(in the rows, 128 means zero)
One turn moves each row of this set onto another row. After a few examples, where does it send each row asked below?
k111: [151 148 157 110 121 109 137 119 120 123 125 110 105 102 121 122 151 133
 119 114 140 137 161  90 114 114 160 148 134  99 102 109 116 157 115 110
 102 130 132 124 142  92 164  93 108 106 132  99 138 115  95 142 125 121
 107 104  76 130  86 117]
k234: [119 143 162 123 123  89 124 137 143 161 142 122 143  86 108  91 150 121
  88 120 117 136 187 105 101 118 134 129 146 142 127 121 130 162 125  94
 101 150  99 110 147  89 129 118 118 119 156 139 140 136 132 138  70 119
 103 132 105 128 131 154]
k440: [100 109 168 134  77  94 133 133 141 116 125 156 135 144 157 120 138  90
 124 139  94 118 116 130 137 149 131 143 127 141 140 166 207  94 139 139
 106 170 124 101 134 143 108 142 136 125 137 143 121 124 127 139 190 116
 122 120 139 143 132 170]
k940: [134 152 173 130  95 118 143 149 110 142 145  90 100 127 117 106 133 135
 114 131 106 145 112  86 102 117 142 131 145 119 100 118 152 173 108 128
 112 110 125 119 116 107 165 108 129 113 126  97 156 118 108 137 109 103
 118  84 114 135 129 100]
k995: [140 147 158 131 111 106 149 108 151 147 135 110 134  92 103 106 163 114
 101 124 119 136 135 124  92 118 160 127 130 103 120  91 138 176 112 113
 110 129 110 126 122 109 166 130  95 105 158 128 129 123 123 132  97 102
 118 130  89 134 116 158]
k232: [ 95 112 127 107 104 125 110 136 107 117 127 161 153 141 177 112 134  95
 129 120 127 137 134 131 150 181 133 144 131 145 107 112 182 108 144 129
 135 184 133 115 149 125  95 151 133 147 171 159 123 120 128 144 166 109
 105 144 123 139 115 174]
k884: [145 160 166 133 126  83 125 134 111 146 130 117 127 100 118 122 129 140
 116 122 145 134 194  73 121  88 152 147 130 149 120 135 117 150 125  99
 107 133 112 104 155 100 136  87 136 110 122 126 144 122 110 131  98 126
 113 114 101 122 107 135]
k626: [122 167 167 137 128  89 159 159 110 165 127 119 142 106 126 115 109 146
 112 128 123 133 169 101  98  90 134 150 154 147 138 134 129 168 131 123
 105 130 120 109 141 113 172 107 134 101 142 154 141 130 132 126  71 110
  92 147 134 133 131 142]
k643: [106 121 120 101 103 125 116 132 106 124 122 147 152 155 175 106 132  91
 128 112 127 134 138 128 153 189 118 138 141 141 120 106 173 109 142 130
 142 178 141 127 142 123  94 156 130 144 161 155 130 114 120 158 174 114
 104 153 126 146 117 161]
k897: [132 161 158 104 120 103 142 159 113 138 140 131 126  87 111  80 115 147
 128 139 146 137 172 105  99 128 127 130 169 152 112 137 135 154 120 109
 118 147 113 118 166  82 151  79 151 124 129 140 159 125 120 135  78 104
 101 124 122 112 111 156]
k245: [137 136 127  83 150 133 153 103 175 115 148 109 132  86 123 134 122 143
 173 138 112 148 123 112 123 101 149 102 110 121 163 128  96  89 133 127
 158 163  89 129 148 112 108 122 120  94 141 125 122  80 136 127 103 144
 118 139 124 126 113 159]
k648: [137 103 122 121  88 118 131 125 125 126 138 120 109 140 108 122 142  81
 129  77 101 155 121 141 117 115 137  95 108 102 144 138 111 143 171 149
 146 133 118 156 118 159 160 140 158 112 104 123 122 122 130 144 176 109
 133 116 162 136 135 114]
k888: [147 121 101 138 120 124 138 125 119 111 145 141 112 138 144 124 126 114
 154  79 126 160 124 144 106 128 152 129 105  84 135 122 129 147 141 144
 151 130 131 181 128 162 151 127 166 127 100 153 116 109 120 154 152  96
 129 128 165  99 130 109]
k220: [146 165 138 141 117 101 192 133 126 149 137 114 126 122 129 131 121 132
 115 126 147 151 133 107  91  91 151 146 152 103 115 107 122 179 113 138
 102 109 137 137 126 103 183 114 123 119 136 155 143 100 115 126  98 102
  99 153 112 141 125 149]
k871: [143 122 150 116 104 117 117 137 129  81 123 154 141 150 148 104 123 127
 164 130 136 135 123 136 161 133 116 141 139 147 132 138 173  81 149 132
 140 147 156 118 149 120 127 114 151 157 122 145 122 114  96 143 203 101
 120 156 111 127 121 175]
k987: [117 107 166 139  93 125 116 155  74 114 102 145 146 168 156 135 109 103
 149 133 113 125 121 135 150 123 137 154 129 156 132 132 190 106 156 144
 140 146 151 113 129 156 138 142 134 121 158 163 115 124 132 126 168  98
 125 153 137 145 136 163]
k365: [137 137 135 140 116  94 125 122  94 122 104 153 143 156 183 133 129 110
 149 118 142 130 121 109 169 122 136 139 109 137 126 133 176 101 138 143
 119 174 144  91 129 146 104 131 158 125 129 168 134 126 107 146 176 127
 106 135 148 148  95 163]
k957: [104 127 131  94 147 134 174 119 169 142 121 151 115 130 156 152  90 122
 161 155 126 135 130 113  90  99 132  96 112 146 114 115 124  96 119 121
 123 193  90 144 114 130 123 125 150 137 128 157 124  92 170 132  79 136
 137 118 117 134 129 140]
k706: [139 109 144  98 128 131 132 116 125 103 119  87 103 121 116 159 103 125
 153 139  98 110 150 104 115  86 145 116 129 117 160 142 126  93 136 134
 151 148 110 141 141 135 122 115 106  65 147 112 125  90 163 128 105 169
 139 112 137 129 139 101]
k645: [142 142 140 107  93 112 177 143 109 130 154 119 111 104 111  83 130 130
 110 157 147 146 131 107 101 145 140 119 181 112  92 119 136 175 117 127
 108 139 116 155 137  73 171 111 130 126 126 130 159 111 117 126 109  97
 106 102 115 125 113 150]
k221: [ 96  96 118 103 155 156 171 130 120 117 127 130 132 121 152 144  99 177
 129 174 142 123 133 110 142 109 144 101 125 159 109 111 133 130 131 114
 140 161 109 165 112 121 117 115 162 126 132 131 134 114 172 104  98 158
 134 116 147 132 141 131]
k672: [121 104 150  96 156 144 132 117 145  78 107 106 125 143 113 146 109 135
 157 153 103  94 147 100 103 100 119  96 140 113 151 138 136  89 136 123
 120 160 110 141 142 128 124 106 122  87 144 115 137 105 160 145 100 175
 128 135 123 133 135 116]
k482: [148 146 125 139 105  89 128 111 104 129  99 147 151 158 179 134 128 111
 128 117 147 126 122 105 166 127 124 136 114 142 131 131 175 106 136 138
 131 171 143 106 123 157 105 137 151 126 123 161 136 122 112 144 192 127
 118 134 149 156 102 153]
k321: [131 107 144 116 104 113 116 140 119  75 131 161 139 147 142 109 126 122
 160 130 137 139 128 123 162 135 125 136 143 145 125 155 174  86 152 138
 134 149 151 113 162 113 116 113 154 149 135 144 133 117 103 140 195 115
 109 161 117 136 117 192]
k217: [118 121 169 128  88 129 126 149  79 122 106 137 154 170 161 126 110 106
 148 134 108 119 122 138 154 143 127 153 133 162 143 126 180 102 153 139
 150 147 148 121 124 155 147 154 126 120 149 156 106 119 125 132 178  91
 126 147 134 143 138 153]
k723: [119  99  93  67 124 136 124 146 144 114 141  99 112 109 127 127  94 139
 128 135 119 136 119 107  88 118 122 114 145 141  97 122 137 109 145 123
 166 149 100 139 141 114 100 104 120 121 154  89 137  95 170 119 118 159
 132  98 146 119 153 106]
k60: [108 106 121  76 140 142 127 151 129 110 120 119 141 138 120 140  95 149
 136 150 131 127 111  85  89  94 116 100 145 153 100 113 123 107 157 117
 153 150  90 132 141 127 115 100 132 119 152  86 135 109 174 116 127 157
 138 116 124 152 147 124]
k55: [102 129 125  86 131 132 194 128 178 151 133 124 115 103 148 138 104 119
 144 156 102 134 125 135 100  95 143 123 104 125 135 121 117  91 137 129
 122 181  90 147 114 123 128 129 134 116 130 161 109  87 175 111  91 121
 119 118 142 124 153 137]
k184: [124 112 105 103 127 125 155 123 134 112 144 130 127 125 136 116 152 107
 146  77 120 141 133 151 124 145 144 114 115  79 153 131  99 144 162 138
 136 125 124 153 143 133 147 129 165 111 103 120 112 113 101 159 183 129
  93 134 163 118 108 125]
k334: [109 154 187 132 100 107 135 156 123 157 146 110 116 101 111 101 121 135
 108 132 101 128 163  93  91 117 143 149 140 159 122 143 166 160 105 104
 107 129 105 107 144 106 142  89 144 115 128 117 146 128 127 131  80 111
 123 103 118 114 142 123]
k745: [108 118 155 135  76  97 137 123 153 114 122 157 140 141 160 118 142 104
 113 136 105 113 123 135 140 155 122 149 130 140 138 156 206  95 135 131
 111 168 130 117 130 145 112 137 133 134 126 137 116 120 123 139 204 114
 131 122 131 139 140 162]
k997: [126 123 118 112 104 114 150 133 129 132 141 150 134 115 134 102 140  88
 146  96 112 137 114 159  79 154 149 121 110  84 141 120 124 140 159 138
 150 148  83 158 129 166 158 144 138 107 115 132  90 116 123 148 166  92
 123 104 168 111 121 127]
k818: [118 131 145 105 155 135 167  99 174 110 132 133 154 109 143 142 110 164
 169 161 111 123 116  87 101 114 139  98 108 139 153 144 121  98 118 122
 148 171  77 122 134 134 120 125 127  88 143 116 118  90 146 138 102 150
 126 137 126 130  95 162]
k103: [134 114  91  97 149 133 173 129 122 121 126 115 120 102 146 122  90 174
 135 170 152 132 119 118 134  89 142 115 115 137 108 116 124 118 142 124
 150 159 112 152 107 117 124 103 159 115 123 144 134 105 166  98 106 141
 121 108 174 104 135 119]
k969: [126  88 100 110  86 127 139 124 127 106 164 148 121 116 129 118 136 113
 116  90 121 165 140 129 113 162 155 127 116 107 122 146 110 155 161 141
 160 136 113 192 145 140 148 136 147 124 113 114 106 109 130 142 182 101
 136 117 149 109 120 130]

k111 moves to k645
k997 moves to k648
k55 moves to k706
Where do these go?
k482 moves to k871
k987 moves to k365
k884 moves to k897
k60 moves to k957

